The rows of A fall into a few groups, and each row is roughly a mix of its group's hidden directions.
A (115 x 11):
[[ 29 -25 -43  -6  23 -28  23 -19   6   3   5]
 [ 11 -25 -19 -17  41 -22 -19  13  29 -28   0]
 [ 20 -15 -43 -23 -22  25 -15   6 -27  19  13]
 [-33  55  19 -17  11  20  14  -1  10   8   5]
 [  2  19  27  40  -8  25   2 -28  33  12 -16]
 [  2  37  47   3   7  29  13 -18  21   5 -15]
 [-12 -30 -42  -2   3 -10  11  31 -25 -32   3]
 [ 17  15  -5 -26  13  34 -14  37 -29 -13 -23]
 [-11 -41 -26  -3 -40  19  10   2 -18  24 -16]
 [ -1  -1   5 -54  22   0 -18  18 -35  12  15]
 [ 17   8  28 -28  27 -18 -16  34 -23 -27  -1]
 [  8  22  17   6  53 -32  -6  14   4 -25   5]
 [ -2 -24  -5   4   3 -60   4  22  -8 -28  13]
 [ -1   9  -7  37  10 -35  34 -18  36   3   3]
 [  3 -17 -24 -11  51 -19  20  -2  27 -17  16]
 [  5 -34 -29  -4 -34 -25 -11  29 -24  -3  17]
 [-13 -15 -27 -46 -33  19   2  11 -22  14  14]
 [  2 -13  12 -51   5  -4 -25  37 -26  -3   6]
 [ -3  32  41  38   5   3   1   8  -2  -6 -36]
 [  5   5  -6 -29  22  43 -23  19 -35  12 -14]
 [ -2  19  17  45   9  45   2  -2   0   6 -28]
 [ 14 -39 -37 -12  -3 -25  24   0  15 -31  -8]
 [-10   6   9   6 -56  31  17 -20 -16  19  -8]
 [  3   6  58   6  17 -34 -14   5  24   2   3]
 [  7  21  18 -20  61   5  -3  21   9 -12  -4]
 [ 10 -44   2 -27 -15  -2  15 -11  22  32  29]
 [ -4  -4  -3  28 -41  22  42  10  -3 -25 -10]
 [ 13  16  53 -30  18   3  -5  14  26   8  17]
 [ -4   0   6  38 -27  -7   0 -34  39  26   3]
 [-15 -13  14  46 -37 -11   5 -26  22  15   0]
 [-32  26  32  16 -14  15 -31  25  14  21   1]
 [ 21 -12 -40 -38  -2  -3 -14  -7 -38  12  16]
 [-22 -11 -23 -19 -44 -26  23 -18 -18  -1  18]
 [ -3  26  27  40  34 -24   7   1  27 -11  -7]
 [ 21  39  32  23   0 -18 -24  22  19 -19  -5]
 [ 12 -23 -41 -24  37 -20 -13  13 -21 -14   5]
 [ -5   1  28 -32   3   0  19  41 -11   1  41]
 [ 13 -21  17 -26 -16 -41  26 -25 -18   5  22]
 [-13 -22 -58  25 -21 -11  -1 -18  -9  -3   2]
 [-14  -6  -5  45  19  43  12  15  26   4 -11]
 [-23  -4  -1  60  -5  13  26 -11   5 -17 -15]
 [ -5 -28 -34  20 -36  -4  32   2  13 -11  27]
 [ 16  20  16 -15  31  18 -27  34 -36 -11   3]
 [  7 -35 -18 -27 -15 -41   0  18  -6 -19  27]
 [ -5  12  -5  33 -15  23   9 -17 -15 -16 -53]
 [ -4  -7  16  44 -27  29  11 -23  11  31  -9]
 [ 10  18  -6  26  27  45  17 -17   1  -1 -34]
 [-12   3 -13 -25 -21  53  -2  -6 -23  27 -13]
 [ 12   9  41 -19 -12  -9  -7   2  13  40  36]
 [-16  15 -29  36 -38 -10 -22 -16 -25  12  -4]
 [  6 -42 -26 -20 -19 -12 -14  24 -38  -5   4]
 [ -3 -13  -8 -36  -9 -49 -17  21  -2 -20  23]
 [  2 -35 -56   8 -17 -21 -12  -3 -19  -2   1]
 [-22 -13  16  51   2   0  15   8  40 -10 -13]
 [ -2 -35 -26 -35  -2 -15  -5  34 -32  -5   8]
 [ -1  14  35  32  10  -9   7   4  55   0   3]
 [-22  35  14 -11  32  32  -9  24 -24   8 -18]
 [ 10   9  25  22   4  21  10 -36  29   6 -41]
 [-38  14  26  13 -22  38  -5  11 -14  15 -26]
 [ 12 -31 -37 -36  -8  10 -10  25 -26  12  11]
 [-13   1 -13  39 -21   7 -10 -37  30  29   5]
 [-14  -4 -28  21  12   0  21 -15  50 -14 -26]
 [-10   5   7 -39  22 -24 -14  43  -7 -19  21]
 [-10 -19 -47  36  -6 -28   1 -13 -15  17  13]
 [  8 -16 -24  32   4 -54   3  18 -17 -14   8]
 [  9 -27 -53   7   4 -25  -8  17 -21 -24   0]
 [  9  25  41 -14  23  25 -18  24 -26  17   6]
 [ -3  26  52  10  26  -8  -8 -13  22 -27  -5]
 [-11 -21  14  22 -55 -20  -8 -11   2  20  18]
 [ 12 -23 -20  32 -31  15  19 -36  14  13 -20]
 [ -5  33  31  18  32  22   9 -13  34  10 -17]
 [ 20 -24 -27   0  10 -28  -6 -27   1  40  26]
 [ 22  26  41 -18  -8 -15 -28  33  -5   4  17]
 [ -3 -33 -59  12 -10  -5  10  -6 -21 -14  -7]
 [-19  -5  15  22 -61   5 -13  19 -16   4  -6]
 [  3  19  23  12 -38  38 -41   3 -12   0   4]
 [ -3  10  19  45 -26  -1  11 -43  20  -1 -13]
 [  1 -19 -40 -25  -9  11  31  20 -26 -28  -8]
 [-44   9  11  41  -5  15  25   0  21 -18 -14]
 [  6  -1  -1  47  -2 -27 -11   9  40 -26 -14]
 [ 12 -28 -21 -15  -5 -40 -13  25 -26 -22  22]
 [  1 -20   6  29   7 -18  26 -13  49  15  24]
 [ -1  23  14 -29  44 -12   0  29  26  -8  23]
 [ 35   2 -26 -32   6  17   6 -37 -20  24   3]
 [ 36   0  -4 -28  57   6 -12   7   6  -1   5]
 [-26   9  48 -16 -25   8 -26  11 -13 -25   1]
 [-14  -9  20  25 -17  31  18  -9  28  44   2]
 [ 16 -34 -43 -28  -7 -16 -20  11 -29  -4   5]
 [-19 -19 -14  44 -28 -17  11 -18  25  21  16]
 [ 19   1  25  33  32  17  18 -22  26   2 -29]
 [  1  32  11  15  11  48   3 -12  27  29 -13]
 [  2 -54 -13 -29 -37   8   6 -13  -3   5  -5]
 [ 15  -4  13 -33   9  -5 -33  48 -20  -6  15]
 [  0  33  52  19  14   7  11  -7  30  12  -1]
 [-15  28  40  -3  23  26  21 -17  32   6   2]
 [ -3  17   7 -17  -4  63  -7  -3  10  30 -10]
 [ 20  10  50 -16 -24   3   4 -10 -34  20  -9]
 [ 15  20  22  -1  31  19  22 -31  42   2   1]
 [ 13   2  13 -31  17 -36 -30  25 -19 -21  20]
 [-29   3  -9 -30  11   6  -3  36 -43 -15  15]
 [ 20  -9  26  -2 -15 -47 -25   5 -28 -26   8]
 [-32   9 -10 -31  16  -9   6  27 -48  -7  -4]
 [ -8  12  -2 -35  12 -23 -17  31 -34 -25  24]
 [ 11  21  38  45  16  14  -7  -9 -11 -12 -28]
 [ -9  24  55  21 -27   8   5  -1  11  25  -1]
 [ -9  13  31  42 -36   5  13 -15  23  20  -5]
 [ -7  41  52  10  25  11   8  11  10  -3  -8]
 [  8   0  27  36  35 -14  20 -12  17 -29 -22]
 [ -9  12  12  44  41  -6  -1 -23  33  -2   2]
 [ -5  11  15  10 -14  51   5 -31  16  24 -24]
 [ -9  20   7 -16 -13  18 -22   2 -39  34  36]
 [ 18  -2  17  37  34 -36   6 -11  27 -18  -7]
 [ 25  11  -9  32  13  40  -4 -28   6  25 -23]
 [  7  -7 -14 -54  35 -10  22   1   6   6  23]
 [ 15   9  21  24 -28  38 -23  -3   1  30 -27]]
Here is one row of each group, with its name. Which group are the others in?
[ -5  13  36   9  27 -31 -26  28  14 -28  -4]	<36>
[ 10 -21 -11   0  20 -30  12  12  35  -1  46]	<88>
[ 13  -3  45  27   7  28 -22  -5  32  -1 -20]	<114>

[-28   5  27  33 -14 -12 -12  18  42  -7 -21]	<36>
[ 10 -43 -40 -28   6 -19   0   8  -8   3  29]	<88>
[-17 -17 -18 -29 -16 -38   5  31 -21 -15  25]	<114>
[  9  -9 -26  14  56 -18  13 -27   3  15   5]	<88>
[ 25 -13 -33 -32  22 -14 -16  24 -27  -8  20]	<114>
[ -6  -3  12 -27   3 -31 -23  32 -25 -34  21]	<114>
[  0 -30 -14 -12   3 -32 -14  26 -45 -22   0]	<114>
[ 18  26  25  15  34  32  -8 -24  24   5 -17]	<114>
[-17  40  39  25  10  23 -12  20  20   6  -6]	<114>
[ 24  -6  11   6  25 -49   0  -8  24 -31  17]	<114>
[  2  27  32  42   0  11  17 -10  27 -11 -28]	<88>
